One turn moves each row of this set onto another row. After a few examples, where does it send each row asked below?
J_593: 0; -10; -7; 13; -7; -7; -22; -6; -1; 11; -11; 14; 12; -6; -20; 0; 23; 15; 6; 1
J_598: -1; -20; -8; -2; -7; -2; -8; -19; 9; 9; -5; 1; 3; -6; 31; 6; 20; 6; -5; 13
J_212: 2; -6; -19; -22; -14; 2; 0; 16; 21; 6; -6; 17; -19; -1; 11; -5; 4; -1; 4; 3
J_190: -7; 0; -1; -13; 13; -22; -19; 13; 9; 13; 1; -2; -15; -14; 19; -19; 15; 15; 17; -14
J_135: 11; -3; -1; -12; 12; -7; 11; 2; 5; -3; -8; 13; -19; -1; -7; 0; 6; -9; 3; 11
J_656: -4; -7; 1; -10; 13; -13; -19; 3; -2; 18; 7; -5; -8; -14; 20; -14; 20; 21; 20; -16
J_697: -22; 13; 0; 17; 3; 10; -19; 7; 0; 24; -1; -3; -13; 0; -6; -12; 22; 1; 8; -1
J_573: -3; -14; -7; 5; -5; -2; -13; -16; 4; 9; -17; 3; 4; -9; 27; 2; 17; 1; -7; 16
J_243: -15; 13; 2; 18; 6; 7; -7; 10; 8; 18; 10; -3; -23; -3; -7; -13; 20; -5; 12; -1
J_124: 5; 4; -8; -23; 8; -17; 0; 13; 10; -3; -16; 12; -20; 1; 2; -9; 10; -4; 7; 5
J_760: -13; 15; -1; 9; 6; -17; 0; -15; 22; 5; 5; 4; -12; 10; 0; -12; 25; 11; 5; -16
J_23: -10; -11; -7; 6; -7; -1; -10; -18; 5; 9; -15; 5; 3; -4; 19; 5; 20; -2; -9; 22
J_104: -3; 8; -6; 16; 8; -10; -5; 2; 14; 10; -7; 10; -13; -7; 24; -12; 5; 10; -4; -28
J_758: 1; 9; 8; 9; 23; -12; -11; 5; 0; 13; -8; -2; -15; -13; 3; -19; 16; -5; 19; -6
J_972: 8; -13; -13; 7; -10; 2; -18; -12; 4; 13; 13; -1; 10; 5; -15; -1; 25; 18; 6; -1
J_902: 2; 1; -16; -23; -10; -6; -2; 22; 19; 3; -6; 15; -22; -2; 13; -10; 9; 0; 6; 0
J_175: 14; -18; -20; 6; -6; 3; -26; 2; 1; 14; 6; -4; 9; 4; 6; -3; 11; 22; -6; -11
J_114: 2; -4; -9; -10; -6; 7; 10; 14; 15; 2; 11; 16; -27; -3; 5; -2; 10; -7; 3; 3
J_694: -2; -6; -12; 12; -8; -1; -24; -8; -5; 14; -10; 14; 14; -2; -18; -4; 23; 8; 4; 5
J_122: 6; -1; -12; -27; 3; -18; -3; 10; 16; -1; -19; 13; -14; 3; 3; -5; 4; 0; 5; 8
J_326: -12; -17; -6; 0; -10; -3; -7; -21; 8; 9; -3; 3; 2; -3; 18; 9; 23; 6; -7; 18
J_725: -16; 19; -2; 17; 4; -17; -5; -3; 18; 8; -16; 17; -12; -4; 6; -13; 18; 6; 3; -18
J_350: 8; -8; -8; -6; -7; 11; 12; 9; 15; 5; 6; 16; -23; -3; 0; 2; 4; -8; 2; 6
J_832: -2; 4; -7; 8; 10; -9; 2; -8; 20; 7; 13; -2; -15; 6; 18; -9; 12; 13; -1; -25
J_776: -28; 0; -5; -4; 0; -3; -19; 7; 7; 21; 17; -7; -16; 0; 3; -7; 24; 22; 10; -7
J_250: 11; -23; -18; -2; -3; -1; -25; -2; -5; 14; 9; 0; 10; 0; 9; -1; 12; 22; -6; -8
J_736: 8; -14; -13; 11; -3; -8; -31; 6; -6; 14; -17; 11; 9; -10; 1; 0; 8; 19; -4; -8
J_368: 10; -15; -13; 10; -3; -4; -28; 0; -10; 13; -14; 13; 14; -13; 4; -6; 10; 14; -2; -5
J_220: 6; 0; -1; -9; 10; -5; 11; 9; 6; -3; -2; 11; -24; -1; -8; -1; 11; -10; 5; 11
J_949: 2; 5; 4; 11; 18; -1; -20; 4; -8; 21; -10; -2; -4; -13; 10; -19; 17; -1; 19; -9
J_788: -23; 2; -7; -3; -3; -3; -15; 17; 17; 18; 19; -4; -24; -2; 10; -12; 18; 16; 10; -9
J_80: 1; -14; -16; 1; -11; 2; -20; -11; 2; 12; 11; -1; 11; 9; -14; -1; 23; 19; 0; 3

J_326 turns into J_598
J_788 turns into J_190
J_760 turns into J_832
Now these:
J_124 turns into J_220
J_350 turns into J_212
J_694 turns into J_80
J_656 turns into J_949
J_972 turns into J_175

